Here is a table of points, one per row:
[0.1 -1.1 1.1 0.8 -0.4 1.1 -0.5 -1.7 1.1 -0.5 1.6 0.2 -1.1 -0.2 0.9 -0.7 -0.9 -1.0 1.6 -0.7 -0.5 -0.6 -0.5 0.7]
[0.6 -0.4 0.2 -0.7 -0.8 -0.1 0.8 0.1 1.1 -0.5 -1.4 0.3 -1.2 0.4 1.3 -0.3 -0.8 2.1 -0.9 0.4 -0.7 1.1 0.3 -2.6]
[0.6 1.7 0.5 -2.7 1.1 1.6 0.6 0.3 -0.6 -0.4 2.4 -1.5 0.0 -0.8 0.9 0.2 -2.1 0.7 -0.9 0.2 0.0 -0.7 2.6 0.6]
[0.5 1.1 -1.3 -0.2 -0.4 -1.4 0.0 -1.5 1.3 -2.5 0.1 0.8 0.3 -0.2 -0.6 0.8 0.2 -0.4 0.1 0.7 -0.3 2.1 1.2 0.1]
[0.3 -0.4 0.9 0.8 0.3 -0.5 -0.3 -0.5 -0.3 0.0 0.2 -1.1 0.5 0.7 -1.5 0.1 0.0 -0.2 -2.4 0.8 0.6 -0.5 -0.8 1.3]
[0.1 0.2 0.1 0.0 0.6 0.6 0.7 1.0 -0.2 -1.5 -2.0 0.1 2.3 -0.5 -0.2 1.2 -0.4 0.6 0.3 -0.4 0.5 -0.1 -0.3 -0.4]
[-0.2 -1.1 -0.3 0.1 1.4 0.1 -0.7 -1.5 -0.4 -1.5 0.2 1.1 -1.3 1.8 0.3 2.2 2.1 0.3 -1.0 -0.1 0.7 -0.1 -0.1 0.5]
[-0.9 0.7 -1.1 0.7 1.0 1.6 -0.2 -0.6 1.1 -0.3 0.1 0.7 -0.2 -0.9 -0.3 0.4 -0.6 -0.2 -0.7 1.6 0.2 -1.2 1.0 0.6]
[-0.4 -0.2 0.2 -0.3 -0.8 0.5 -1.5 -0.1 0.1 -0.2 0.0 -0.4 1.2 -0.4 0.2 0.8 0.0 0.4 -1.5 -0.1 0.1 1.2 -1.2 1.4]
[-1.7 1.4 2.8 1.1 0.1 0.4 0.1 0.7 -0.6 0.5 -0.6 -0.9 0.5 1.5 0.4 -0.3 1.3 -0.3 -0.2 1.2 -0.7 1.7 0.6 -0.7]
[0.1 -0.4 1.1 0.8 -0.6 0.9 1.3 0.0 1.4 1.8 -0.1 -0.4 0.0 0.4 2.4 1.8 0.5 -1.7 -1.1 -1.0 0.6 0.4 -0.2 -1.2]
[0.0 -0.7 -0.5 -0.7 -0.1 0.5 0.6 1.1 0.2 0.4 0.7 0.0 -1.1 -0.3 -0.8 -0.4 0.7 -0.3 1.7 -0.5 -0.9 0.2 0.7 0.1]
[0.1 -0.4 0.9 -0.1 0.9 -1.4 -1.2 0.4 1.1 0.2 0.1 -3.5 -0.3 1.4 -0.8 0.7 -0.4 0.9 1.8 0.1 0.1 0.3 -0.6 0.3]
[0.1 -0.8 -0.2 -0.3 0.6 -0.8 -0.8 0.8 -0.5 -0.5 -1.1 0.9 0.8 -0.8 0.6 -1.3 -0.4 0.1 1.0 1.1 0.6 0.0 0.5 0.5]
[0.6 0.1 -0.1 -0.1 -0.2 -0.7 -0.2 -0.3 -0.3 0.5 -0.6 0.2 -0.2 1.5 -0.8 1.2 -0.6 -3.5 1.2 -1.3 -0.1 0.6 0.8 -1.2]
[-0.8 0.5 1.1 1.4 0.0 -1.7 1.7 -0.7 -0.1 -0.4 -1.6 -0.9 -1.6 -0.7 -0.7 0.0 -1.7 0.0 -0.2 -1.5 0.0 -0.3 0.6 0.6]
[-0.3 -2.1 -2.6 0.0 -0.7 0.7 -0.7 0.4 0.1 -0.2 0.8 -1.7 0.1 1.1 0.0 -1.5 0.1 -0.2 -1.2 -0.3 -1.1 0.9 0.0 0.6]
[-0.9 -1.5 -1.1 1.0 -0.9 -0.4 3.2 0.4 -0.4 -0.9 1.0 -0.6 2.5 -0.6 0.2 0.2 0.2 -0.5 0.1 0.3 0.3 -1.0 -0.5 0.5]
[0.2 -0.5 0.7 0.0 -2.3 -1.9 0.8 0.2 -0.2 0.3 0.7 1.0 -0.5 1.2 -0.4 -1.2 -0.9 1.0 -0.5 0.2 1.8 0.0 0.1 0.2]
[1.5 0.2 -1.9 1.0 1.2 0.6 0.6 3.2 1.3 0.5 0.2 0.0 -0.8 1.6 -0.4 -0.2 0.3 0.1 -0.1 0.3 0.0 0.6 -1.0 0.9]
[0.6 0.8 -0.1 1.1 0.2 0.0 0.6 -0.1 -0.9 -1.2 -0.6 -1.3 -0.5 0.6 -1.7 -0.6 0.2 -0.8 -0.9 -0.9 -1.1 -1.4 -0.2 -4.6]
[3.8 -0.7 0.5 -0.5 -0.4 0.7 0.0 0.0 -1.9 -0.5 -1.7 0.2 1.4 0.2 -0.1 -0.6 0.5 0.5 0.2 -2.2 0.5 0.0 0.8 -0.1]
[-0.5 -0.5 0.1 -0.7 0.7 -0.3 -0.2 0.1 -0.2 0.2 1.3 0.7 1.4 0.8 0.9 0.2 -0.9 1.1 -1.1 -1.3 -4.9 -1.6 0.6 1.2]
[-0.9 0.3 -1.4 -0.4 2.1 -1.7 0.5 -1.1 -0.3 1.4 0.3 1.1 0.2 0.5 1.0 -0.6 0.5 1.0 0.6 0.2 -0.2 0.3 -0.4 -0.5]
[-1.2 -0.7 0.2 -0.1 1.3 1.4 0.6 -0.1 -1.6 0.4 1.0 0.8 -1.0 -1.1 -0.4 -0.6 1.4 0.0 -0.1 -0.4 0.5 1.3 0.0 -0.4]
[-0.3 -0.7 0.4 -0.2 -0.8 0.8 -1.8 0.3 0.8 0.0 -0.5 0.8 -1.5 -0.9 -1.1 0.2 1.2 1.0 -0.2 0.3 -0.8 -0.7 -0.4 0.1]
[0.3 -1.9 -0.3 0.8 1.5 -1.2 -0.1 -0.4 -0.1 0.2 -0.7 0.5 0.5 -2.8 0.4 0.2 -1.6 -0.6 -0.4 1.7 -0.2 0.3 0.2 -0.7]
[-1.5 -0.1 0.6 -0.3 -0.7 -0.2 -0.3 0.2 0.9 1.2 -0.4 0.5 2.4 0.9 -0.4 -0.3 0.7 -0.4 1.2 -1.1 0.4 -0.2 1.0 -1.2]
[-0.7 -0.9 0.0 -0.3 -0.9 0.8 0.0 -0.2 0.2 0.7 0.0 -0.1 0.2 -0.4 -0.3 1.8 0.6 1.7 2.6 0.9 -0.2 0.3 1.0 -0.4]
[-0.3 0.7 -0.2 -0.4 -0.4 0.6 0.6 -0.6 0.4 -1.2 0.9 -0.5 1.0 -1.4 -0.8 0.0 -0.3 0.4 0.7 -0.4 -0.4 1.3 -3.6 -0.2]
[-0.2 0.6 -0.8 0.2 -2.8 -0.6 -0.2 0.7 -1.5 -0.2 1.2 1.4 -0.2 0.7 0.0 1.5 -0.5 -0.5 -0.1 0.8 -0.7 0.6 -0.4 0.1]
There is one direction along which these points spread out most. How many in every 100 of the points above lie lower along it than each point below? Answers are rounded to whole numbers. More than half of the points above lie lower than the first one.
[0.6 -0.8 -1.4 0.0 -1.3 0.1 -0.5 -2.1 -2.0 0.6 -0.6 -2.1 -0.4 -0.4 0.9 0.0 0.1 -0.2 0.6 1.8 -1.2 0.4 -0.3 0.3] 68
[-1.1 1.5 -1.5 0.4 -1.5 1.0 1.2 -1.8 0.8 -0.1 -1.1 -0.8 0.1 1.6 -0.2 -0.5 1.1 1.0 0.1 -0.4 1.0 -1.6 0.3 0.7] 35
[-0.8 -1.1 -0.7 -3.3 -0.1 -1.3 -0.9 0.4 0.3 0.5 0.1 -0.5 0.3 -0.9 -1.1 0.4 0.0 -0.9 -0.4 0.3 1.1 -1.2 -0.3 -1.3] 35
[0.2 -0.1 -0.4 -0.5 0.5 -0.7 1.2 0.9 -1.6 0.2 0.2 0.6 -0.9 0.5 1.0 0.8 -0.3 -0.5 1.9 -0.1 0.3 -0.8 -2.1 -0.1] 35
[1.3 1.2 -0.5 1.4 0.6 0.4 -0.5 -0.8 -0.4 2.6 0.9 1.0 1.1 0.2 -1.6 1.1 -1.9 0.4 -0.5 1.1 -0.2 -0.1 -1.1 -0.6] 39
[0.4 1.2 0.2 1.3 -0.6 -0.7 -2.7 1.0 -0.3 -1.0 2.1 -0.2 0.3 -0.9 2.4 -1.3 1.0 -0.3 0.2 0.0 0.7 -0.9 -0.5 -0.4] 71
[2.4 0.0 1.6 -0.2 0.0 -1.2 1.9 -0.6 1.6 -0.1 -0.1 0.1 0.0 -1.1 -1.0 -1.1 3.0 -0.9 0.2 1.5 -1.0 -1.0 0.0 0.9] 35
[0.9 0.0 -1.5 1.4 -0.1 -1.4 -0.4 0.0 -0.1 2.3 0.5 -0.8 -0.5 -2.1 0.0 1.0 1.9 1.1 -0.2 -1.7 0.2 0.3 0.5 0.5] 39
[-0.3 1.5 -0.8 -2.1 -0.1 -0.3 0.3 0.4 0.6 0.8 -2.1 -0.3 -1.1 0.0 0.5 -0.9 0.8 -0.7 -0.2 -0.4 -0.5 0.0 -0.4 0.9] 35
